128 stands for zero in the data rows.
Some points, one per row:
[201 122 188  98 104  99 104 147  68  87 111 141 177  38 202 104 137 204 222 141 137 122 109 131]
[ 54 135 131  86  99 136 160 132 160  97  76 207  72  81 112 134 104 110 190 208 180 111  86  99]
[105  96 141  12  71 124 105 226 188 194  34 176  64 140 143 219 123 175 191 223 138 128  73 100]
[143 161 128 114 166 135 118 132  93 136 112  98  90 176 108 153 136 103 100 162 126 128 124 124]
[ 83 122  81 104 157 111  67 159 118 171 142  44  98 155 127 175 155 129 133 247 109 141 136 133]
[136 121 135 170 172 165 178 140 144 114 150 130 100 181  76 100  98  32  41  48 129 108 146 145]
[145 100 181 141 135 127  90 124  49  59 167 122 185  37 184 122 153 176 182 121 137  94 130 162]
[155 193 113 236 181 128 166  27  95  86 162  84 190 170  92  93 143 117  86  76 115 110 179 135]
[182  82 178 132 101 100  96 133  99  85 153 151 191  10 222  41 148 176 189  73 152 158 121 156]
[140 147 108 140 141 113 144  94 132 143 175 113 125 175  91 135 134  94  45  78 119 162 135 113]
[146 117  95  94 103 103 116 156 176 196 118 106  87 152 119 131 113 110  97 136 112 184 110 111]
[117 135 114 101 131 136 112 146 114 153 126 112  93 126 120 115 126  95 125 171 128 156 117 101]
[ 52 134 106 224 148 152 196  54 186  91 143 171 135 185  79 131 118  82  63  52 135  91 160 159]
[153 170  83 101 135 110 119 109 108 182 121  71 110 203  91 145 150 113  89 172 109 176 130  90]
[159 126 109  83 121 106  99 125 114 185 161  91 142 169 114 175 164 145  61 107 106 187 139 119]
[172 134 124 102 109 124 129 145 128 174  83 115 137 145 137 165 118 175 166 136 116 129 141 104]
[174 148 127  95 153 146 108 144  80 163 151  68 114 180 102 156 130 113 103 148 111 126 129 108]
[127 153  75 112 141 105 121 112  93 149 144  72 100 176  96 139 161 118 115 190 127 178 125  91]
[ 65  78 140  34  79 129  90 221 182 150  70 178  54  55 162 165 117 141 220 237 143 128  76 116]
[105 110 101 120 128 141 125 130 160 167 122 105 104 185  96 165 127  85  89 125 116 137 144 125]
[ 49 144 102  59 140 112 121 138 129 109 169 143  81 113  80 194 130 105 109 207 153 137 119 109]
[162 171  77 116 142 119 118  93 106 180 126  62 114 190  86 137 153 100  95 175 103 177 131  78]
[100  15 154 118  95 108  82 173 162 116 176 174 177  42 216 137 147 151 140  41 145 141 124 184]
[ 77 149 130 226 139 165 220  50 169  38 152 195 141 127  86  58 104  58  71  19 151  72 141 146]
[126 135 110 119 136 131 118 129 114 167 148 105 119 189  98 200 128 132  93 143 116 124 146 114]
[136 140  91  91 124 111 119 114 139 176 150  97  87 151  83 129 114  80  82 149 126 188 104  99]
[ 80 117  68 113 125 103 113 108 165 191 112 102 108 144 116 137 154 104 103 183 113 183 136 113]
[ 52 162  90 239 190 150 178  33 141  80 145 106 127 181  70 115 145  82 112 141 120  71 166 145]
[169 115 115 100 126 105  96 158 110 164 160  77 129 124 156 108 135 108 111 104 111 178 115 128]
[172 101 199 134 136 108  67 181  62  53 152 110 149   0 215  29 112 135 200 145 155 129  89 176]
[142 132 127  79 121 125 105 151 129 155 116 126 121 143 123 190 129 169 146 169 138 132 115 107]
[190  83 198 126 122 120  68 175  78  86 140 135 205  64 219 117 127 196 166  73 108  93 156 182]
[146 168  87 100 148 112 103 113  84 168 147  73 113 172  93 152 152 121 108 190 117 176 134  91]
[153 177 111 178 124 142 188  64 135 106 103 149 158 190  78 132 116 123  67  67 129 104 141 120]
[150 177  94 230 147 145 191  19  92 106 160 108 198 194  85 124 139 130  69  38  98 129 193 119]
[167  61 212 111 135 133  82 207 103  99 130 155 145  59 202 116 104 159 170  88 132  99 102 184]
[159 161  95 187 120 138 188  27 119 128 161 148 180 191  88 115 160 117  51  24 123 163 179 106]
[180 125 160 115 105 107 106 109  84  93 143 135 180  53 174 105 142 181 169 109 143 131 126 123]
[158 186 110 210 154 135 194  42 134  97 144 132 160 173  66  60 109  71  64  51 126 122 157 138]
[171 123 123  43 121 133 103 164 102 181 155 110  95 164  99 181 117 111  82 124 112 183 107  93]
[203 153 186 120 135 131 122 125  51  65 119 126 182  62 174  99 119 185 188 109 131 104 116 126]
[ 83 174  76 243 208 127 178  21 136 100 195  70 126 147  70  49 131  41  57 121 125 131 162 145]
[134 119  98 119  91  97 114 109 137 152 127 112 142 110 146 102 156 135 153 147 130 181 134 114]
[ 95 157 173  58  75 153 139 175 136 118   9 213  76  80 149 153  99 167 242 246 163  78  82  90]
[165  65 189 128 119 121  78 156  84  72 166 142 186  36 204  93 129 153 151  47 132 105 128 174]
[172 106 177 120 129 106  96 143  65  70 154 121 175  31 214 101 154 204 197 121 137 125 123 137]
[169  95 194 124 150 100  72 179  62  67 152 117 149   5 209  43 116 145 204 150 151 121 101 176]
Then 27 other points, each followed by its number:
[151 156  75  52 121  88  86 132 107 205 130  60  73 128 108 109 145 106 143 226 126 237  89  72] 0
[108  92 104 107 173 137  92 172 165 202 172  87  71 219  77 196 106  56  26  99 101 165 126 141] 1
[158 131 174 119 101 116 110 109  91  81 140 160 187  53 166  92 138 195 172 108 137 123 134 129] 2
[141 178 127 170 123 153 196  70 146 114 119 150 136 213  82 123 123 110  60  47 124 127 143 113] 3
[ 99 185  89 239 203 103 170  20 125  85 188  73 135 150  71  40 142  42  70 116 129 148 169 150] 4
[206  89 187 129 134 140  93 181 112 111 149 131 167  95 199  78 106 134 110  17 118 126 121 162] 5
[139 154  92 147 160 133 145  85 113 145 181  95 147 189  85 139 149 103  42  85 123 159 154 117] 6
[128 107 109  95 110 117 105 167 166 185 104 105 104 153 122 128 128 120 106 162 126 173 113 119] 7
[ 50  91 114  77  72 142 136 174 198 170  42 184  61 130 134 207 143 168 198 224 148  92 103 113] 8
[169 107  75 120 109  97  93 140 170 219  58  64 121 166 163 119 157 172 149 183  95 172 115 121] 9
[137 164 134 210 165 167 196  92 147  83  89 152 126 182  77  95  82  99 105  89 126  68 137 151] 10
[165 137 152 133 121 119  90 154  76  99 113 103 149  83 153  94 118 152 180 144 136 124 118 144] 11
[ 96 113 134  29  65 114  93 197 138 157  45 164  73  94 153 194 140 187 235 255 144 124  93  81] 12
[106 146  96 172 119 128 200  64 207 134 127 175 117 155  69  91 101  63  54  43 135 155 138 120] 13
[155 154 183 159 145 152 165 124 109  51 122 190 151 108 127 104  95 126 157  73 150  62 137 153] 14
[132 156 106 147 144 132 142  93 118 152 182 102 125 181  86 137 131  91  55  66 117 154 149 115] 15
[133 106 106 120 118 126 109 157 146 201 122  97 131 182 145 163 152 134 111 132 101 157 141 128] 16
[119  86 101  89 101 127 110 144 149 177 186 146 147 141 147 164 147 125  77  48 120 173 145 129] 17
[172  89 170 144  62  90 119 139 141 111  95 170 180  18 228  16 126 193 216  99 128 152 120 156] 18
[182 142 129 102 111 132 123 141 114 173  87  99 143 168 135 160 132 181 151 135 104 129 119  97] 19
[103 171 131 144 155 172 175  90  92  71 136 155 105 177  53 177 121 102  81 123 141  77 151 116] 20
[ 59 194 117 205 177 156 218  49 108  35 133 164 101 154  56 107 109  73 120 139 160  80 141 120] 21
[ 67 165  48 218 166 121 180  43 186 135 106  95 106 188  74  64 126  59  91 157 113 124 158 139] 22
[ 65 164  97 188 161 134 176  54 148  88 170 123 129 157  57  97 125  51  64 104 138 143 158 133] 23
[147 107 111  70 140 132  76 181 125 181 170 106 105 129 123 157 113  99  61 118 109 164 114 135] 24
[151 144 122 163 119 111 139  81  90 100 153 121 184 101 151  79 162 155 141  84 126 165 150 123] 25
[ 87 108 162  33  66 166 147 216 187 168   4 218  43 143 134 202  93 175 204 188 141  69  92  90] 26
Which two of these numbered points are nearest to each point below, looking only along the 8 directions in which the first points spread most? Their numbers follow each, nearest first.
[182 108 150 127 120 120  86 162  89 143 143  92 176 104 176  94 127 163 157 100 111 145 128 149] > 11 5
[170  79 159 166  83  90 118 144 165 126  77 161 170  30 226  36 113 179 215  87 143 138 116 133] > 18 2
[ 10 104 113 120 104 130 126 150 164 111  76 176 105  97 136 197 135 188 214 255 151  66 118 130] > 8 12
[ 95 168  66 253 195 105 181  17 143  84 184  75 131 153  73  34 140  42  77 113 124 144 163 143] > 4 23
[164 126 161 131 110 123 111 122  81  78 131 157 171  62 184  94 138 177 164 106 139 126 147 128] > 2 11
[140 166 119 168 139 156 191  85 147 123 114 144 146 202  82 144 123 112  74  41 118 113 155 116] > 3 15
[145 114  89 126 136 139 106 131 144 214 135  59 124 227 105 183 136 112  71 124  84 142 142 135] > 16 1
[155 151 190 178 148 186 148 124  93  61 115 180 174 104 134 106  95 133 152  81 149  41 137 151] > 14 10
[ 97 114 191   6  89 146  88 210 118  98  79 199  81  47 158 197 109 193 212 237 164  85  80 103] > 12 26
[155  93 153  84 117 115  79 164  96 134 162 117 151 121 153 158 144 170 133 118 133 138 114 139] > 11 24
[152  83 156  76 108 126  94 164  92 136 146 127 134 117 158 156 158 167 127 124 128 138 129 133] > 11 19
[ 65 163  87 211 146 130 189  57 178 114 153 135 123 177  72  95 117  69  70  93 128 127 145 135] > 23 13
[153 128 182 119 116 116  92 133  67  92  76 124 169  46 215 115 136 244 255 209 130  88 125 132] > 11 2
[146 153 104 173 123 155 190  90 152 142 124 145 136 198  73 133 102  88  76  68 124 117 143 112] > 3 15
Now 27 new points, numbered from 0 again:
[171  90 217 111 122 128  96 198  96  53 110 188 161   7 211 101 111 197 221 116 151  83 107 167] 0
[149  82 105  90 148 114  59 165 115 213 132  34 103 160 160 165 160 153 130 177  82 152 136 139] 1
[168  96 213 103 104 129  88 196  85  69 110 177 168   0 219 104 106 174 211  96 154  82 101 147] 2
[150 121  98 122 100 100 104  99 145 164 126  98 154 104 158  94 155 156 152 133 113 195 129 125] 3
[ 62 102 136 124 140 127 114 147 120  89 181 130 115 101 120 129 137 103  97 124 139 122 136 147] 4
[132 124  91  86 111 116 112 145 148 188 132  98  96 143 111 117 119  91  88 158 112 182 100  94] 5
[121  91 174 146 149 118  86 143  63  69 166 131 180  54 197 125 160 173 188 125 142  84 136 161] 6
[148  79 197 109 102 139 118 164 109  69 161 204 181  25 195 102 104 167 155  40 140  94 111 160] 7
[ 79 128  97 188 158 156 183  92 167 118 183 145 140 177  77 131 113  71  33  40 124 103 146 149] 8
[157  85 141 109 143 101  76 181 128 146 173  76 124 112 162 100 132 121 107 112 132 177 120 165] 9
[143 121  93 122 143 127 113 141 144 207 126  74 128 229 106 191 143 135  76 136  93 133 136 132] 10
[126 116  98 116 112 111 121 150 180 197 108  96  84 165 113 133 122 109 114 144 114 161  99 120] 11
[ 63 172  38 219 151 123 173  40 193 150 115  74 105 197  63  78 129  61  94 158 111 147 145 121] 12
[107 127 172  95 137 148 106 160  80  94 157 146 136 138 119 194 123 143 129 139 150  97 128 124] 13
[ 94 177  80 242 192 120 183  21 130  91 184  70 142 162  81  46 142  43  65 119 111 124 158 147] 14
[ 88 172  52 226 172 108 186  51 174 148 119  76 109 183  77  77 127  63  96 148 111 127 151 143] 15
[157 132 128  91 121 135 107 158 107 152 144 122 151 161 132 174 145 165 104  90 120 130 139 121] 16
[130 126 120  98 132 131 110 142 131 160 125 113  85 136 132 131 126  97 115 153 110 158 113 108] 17
[124 169 130 179 146 159 203  81 160 107  90 160 117 166  79  95  87  86 100  64 131 101 135 127] 18
[137 153 102 161 152 132 157  84 112 135 177 106 131 199  75 132 132  85  39  62 123 163 141 124] 19
[ 94 100 196  18  76 142  94 232 115 114  82 207  90  35 178 191 104 168 219 214 155  95  79 106] 20
[137  71 165  94  85 126  96 169  94 133 106 162 185  99 198 188 157 227 198 138 127  87 140 131] 21
[ 79  98  85 143 151 111 118 152 189 183 113  92  63 159 117 124 126  79 118 175 136 150 106 122] 22
[156 101 157 145 126 154 148 157 149 129 103 163 123 140 141 122  84  97 116  53 115  90 135 162] 23
[135 136 118  95 130 123 123 138 129 125 127 113 100 130 109 121 136 103 121 171 143 150 116 107] 24
[ 61 113 149  70  90 148 120 191 146 122  61 202  80 119 140 232 136 194 208 232 147  66 109 100] 25
[153 212 125 216 181 188 215  84 129 109  93 100 131 255  41 150  70  82  77  87  99  39 162 120] 26
Which two of these numbered points are nearest to each point below, looking only along the 8 directions in which the first points spread most? Their numbers follow each, nearest first.
[142 124  99 123 101  96  93 102 138 150 141  99 155  88 156  95 161 159 142 139 119 186 125 119] > 3 24
[140 180 104 163 133 147 194  73 153 134 130 144 138 207  66 153 115  99  52  64 124 130 151 113] > 19 18
[135  97 212 102  97 133 114 161 101  49 157 206 173  12 204  96 118 168 158  54 158 100 115 167] > 7 2
[ 31 189  65 211 174 151 202  37 152 101 139 125  93 215  42 155 147  74  81 172 134  99 165 122] > 12 15
[ 53 100 144  71  88 154 129 178 137 132  44 184  90 123 147 224 123 180 213 234 143  59 102 109] > 25 20
[172 145 131  76  99 104 118 133  95 136 119 128 124 111 137 124 156 149 137 155 136 184 114  86] > 24 3
[ 46 140  98 214 161 177 202  61 199  96 154 160 122 189  62 140 126  68  58  65 128  74 162 157] > 8 18
[122 141 114 105 159 146 122 160 104 160 109  96  92 169 107 149 121 103 126 181 117 115 118 114] > 17 24
[ 63 183  76 239 196 145 178  32 144  95 188 104 128 199  44 103 127  42  47  94 130 120 175 141] > 14 15
[156 127 134 152 123 105 141  94 108 100 143 122 177  99 150  82 151 155 139  88 132 141 156 140] > 3 16
[171  82 129 181 113  86 101 130 132 121 123  76 194  25 221   7 144 169 209 117 108 157 142 169] > 3 6
[160 134 145 100 166 158 113 197  93 135 146 106  83 167 105 149  88  67  83 125 109 105 117 131] > 17 24
[142  81 153  84  90 125  84 155 121 143 110 146 188  93 208 190 153 238 193 129 125 104 144 133] > 21 6
[137 180 113 185 139 152 205  76 168 110  90 155 132 171  81 104  92 104  91  87 123 104 143 113] > 18 8
